Where one turn sends some rows of the set: a few examples, then the rows asked
Z_472: [ -2.1 -15.5   3.2  15.3  -7.2  -5.7  13.2   4.6 -16.4  22.0   8.9  13.4
   0.9   1.9   7.8   0.7 -44.4  17.2  17.4  -8.5 -11.8   6.2 -37.0 -11.5
 -29.8  21.4  16.7  20.7 -17.5 -12.3   2.4 -14.3]
Z_202: [  2.6   7.0   8.6  -8.1   4.6  -8.4  -0.2  13.1 -32.1  23.3  26.0  14.1
  14.2   9.7   0.5  21.0  -8.1  35.6   3.6   3.6  -6.5  19.7   3.1   6.7
 -12.7   5.0   0.2   7.4   6.4  21.4 -43.4 -29.5]
Z_940: [-42.5  -4.1  -1.2 -31.6  33.3  -8.5  18.4   9.4 -30.5   0.8  -8.7   9.9
 -14.5   2.5  24.0  13.9 -24.1  33.9   4.8   3.9 -22.2  -4.3  11.1  17.3
  -7.3  -1.0  -6.5  25.0  15.9  -5.8   0.8   7.1]
Z_167: [-32.0 -14.1   0.3 -28.9  22.0 -16.2  23.5  12.5 -26.5   2.2  -9.9  -0.3
 -16.3   3.1  23.8   9.0 -24.6  32.4   9.5  -4.4 -19.1  -9.3   6.1  11.1
 -10.7  -0.6  -4.5  29.0  23.0  -8.6  -1.7  12.7]
Z_685: [  1.2  -1.3  23.5  16.5  11.7  -4.0 -10.7 -28.5   4.0   6.4   5.4  18.6
   9.9 -20.2 -14.7   9.1   5.6  -5.8 -18.1  -1.1   0.4 -12.6 -21.5  -4.8
  -0.5  24.4 -27.0 -26.6   5.1  17.2 -27.4  10.3]
Z_849: [-15.2   0.1   5.8 -12.8   1.5 -10.8   2.4   9.9  -7.0  13.9   3.2  16.8
   5.5  13.8  17.0  -5.0 -17.6 -12.0 -18.3  31.4  44.3  -7.6  -1.6 -14.1
 -10.6  -3.1 -28.5  21.0   0.3  -2.8  22.6 -46.0]
Z_76: [ 10.8   2.9  30.5  20.5   8.5 -11.3 -12.4 -25.7   4.1  16.0  13.4  14.0
  21.5 -18.7  -9.4   2.5   4.1  -5.1 -16.1  -0.8  -2.9 -11.5 -15.0  -1.9
  -1.6  15.2 -37.5 -20.1  -3.7  20.3 -26.4   0.9]
Z_545: [-29.6 -20.0  -4.8 -12.3  -2.4  29.5   1.5  36.3   3.5  -1.0  -8.1  10.7
  18.4   6.5  31.5 -12.5 -11.5   0.2   7.1  10.3   3.2   4.4  12.9  -9.8
   2.5 -13.9 -36.5  19.8  -8.3 -23.9  28.1  14.2]
Z_630: [-37.3  -2.1  -0.3 -20.8  24.4 -17.5  23.3  15.1 -30.2   2.6 -15.0  11.8
 -11.4  -1.7  28.0  13.1 -22.9  37.3  10.7  -2.4 -27.2   1.8   6.2  14.9
  -9.1  -7.7 -10.3  27.4  18.7  -1.1  -7.4   6.8]
Z_247: [  9.5   1.7  27.0  22.9   5.6  -2.8 -13.0 -27.9  -1.2   6.3   8.8  25.4
  22.4 -14.5 -16.2   5.1   2.5 -12.2 -19.5   8.5   3.7  -0.4 -14.9  -2.9
   2.0  19.5 -35.1 -21.2   7.2  18.0 -25.6   5.4]
Z_90: [  1.8   4.0  15.1  -9.6  -3.1 -10.3  -7.1  13.2 -24.7  18.2  21.2   8.8
  22.2   5.3  -5.8  17.9  -2.9  31.3  -1.8  10.1   0.6  19.5   4.3   7.4
  -6.4   3.3  -3.2  17.5   6.7  21.4 -50.1 -24.8]
Z_367: [-25.7  -2.9   2.6  23.2   8.7  30.6  -1.9 -12.8  26.2   3.0   4.8  24.5
  23.5  21.1  -6.2   4.5 -29.8 -16.6  -9.7  10.3  12.5  -7.6 -19.3 -12.9
   4.2 -13.8  -6.1 -31.1  -7.3  -3.0  21.6  10.3]
Z_499: [-27.8   2.1  -1.7  20.7  16.0  20.0 -14.9 -13.4  31.6   6.3   9.6  20.0
  19.0  15.2  -0.7   3.8 -28.8 -19.7  -9.3   7.8  19.8 -12.4 -12.0 -19.1
   0.1  -8.4  -7.4 -23.4  -4.9   0.0  29.6   8.9]
Z_888: [-28.1  -3.5  -3.8  19.5   2.1  35.3 -15.5 -10.4  24.8   8.2  11.0  16.3
  15.8  22.0  -7.2   3.1 -26.3 -17.3  -2.4   6.3  20.3  -1.1 -12.0 -15.8
  -3.5 -16.6  -3.7 -25.9 -12.5  -5.7  19.8   8.7]
Z_484: [-44.7  -2.4   0.7 -23.7  26.0 -11.9  22.3  12.8 -19.5   4.4 -13.1   0.9
 -14.5   5.8  22.0  21.2 -25.5  33.5   7.2  -1.3 -18.1  -4.9   9.9  16.3
  -9.4  -9.0   5.1  23.5  20.7   1.7  -4.7   0.9]
Z_267: [-35.1 -14.8  -2.4 -17.3  -0.7  29.2   6.7  23.4  -0.5  -1.3 -16.2   5.4
  12.9  -3.2  22.7 -14.3  -3.5  -1.3   3.2   1.7 -10.2   3.0  13.5  -5.2
   4.3 -19.9 -45.5  21.6 -10.2 -26.0  24.3  13.2]
Z_554: [-18.5  -0.6  12.0  24.3  29.0 -21.7  18.1 -20.4  -2.9  10.3 -26.4  11.2
  18.1   2.5  27.8 -16.8 -45.0   1.1  12.3  25.4   6.8  -7.0  -2.4   0.1
   7.3 -12.1 -25.5 -24.0 -14.4  16.7  -4.8 -17.7]
Z_572: [ 11.8   1.9  23.9  20.4   8.6  -8.3  -0.3 -25.2   0.4   8.2  15.9  24.0
  14.6 -14.9 -20.3   6.5  13.9  -8.0 -15.1  -1.3  -5.0  -5.9 -16.9  -4.8
   4.0  18.6 -30.9 -20.2   6.0  16.8 -24.1   2.9]
Z_386: [  5.8 -17.0  23.6   0.1  27.8   0.9 -12.8  12.9 -15.4  -8.5 -22.1  40.8
  -6.8  -6.5  23.3   2.6  -5.0  13.2  12.4  35.9   0.4   1.9 -21.2   5.6
 -21.2  20.5 -16.7  26.3  11.2  -2.2  24.2   6.3]
Z_615: [  5.0   5.7  15.1  -7.3   3.1 -12.0  -5.5   7.4 -28.3  29.5  19.9   4.1
  18.9  13.4  -7.9  14.2 -16.5  40.5   3.5  11.0  -7.2  15.5   2.2   7.6
 -16.9  -0.9   1.0  11.2  15.2  19.7 -42.8 -20.2]
Z_520: [-29.7  -4.7   2.1  19.5   6.6  29.6  -8.3 -12.4  19.4   0.5   4.9  23.6
  14.6  13.5   0.0   6.2 -36.2 -20.9  -6.0   3.5  21.1  -8.6 -19.0 -13.0
  -4.4  -9.2 -14.6 -29.4 -12.0  -6.1  27.9  11.1]
Z_117: [  0.1  10.1  10.8  -1.5  -3.3 -22.6   2.4   5.5 -29.9  23.6  22.1  11.7
  18.8  11.7  -5.6  25.0 -12.7  26.3  -3.2   7.8  -3.0  15.6   1.7   6.3
 -12.9   4.0   2.3  11.5  11.2  21.7 -46.4 -25.1]
Z_15: [ -4.8   5.2   7.4  24.9  -2.4 -18.6  12.5 -11.4 -11.1  40.9  -6.6   5.3
  19.4  -3.1 -30.9 -24.3 -12.5  10.7  10.4  31.9 -21.1  16.5  13.9 -13.7
  -6.3  16.0 -30.6  11.8  -0.3 -12.3   3.2  -0.3]
Z_97: [-38.4 -13.1  -6.2 -18.7  -4.5  25.6   1.6  27.9  -2.1   2.6  -7.7  14.1
   9.8  11.0  19.8 -10.3 -13.5  -1.4   6.3   6.9  -6.0  11.6  14.1  -2.8
  -1.5 -17.9 -40.7  24.0  -8.6 -30.9  34.1   9.0]
Z_820: [-38.7 -17.6   0.5 -16.2  -5.7  31.7   9.3  27.6  -1.1   1.6  -5.1  10.1
  15.8   8.2  24.0 -13.1 -13.7  -3.9  -6.7  10.4  -2.7   2.0  12.2  -0.1
   6.2 -15.8 -41.2  19.0 -16.1 -29.6  25.8  10.2]

Z_615 moves to Z_545
Z_386 moves to Z_554
Z_97 moves to Z_247
Now these:
Z_90 moves to Z_267
Z_940 moves to Z_367

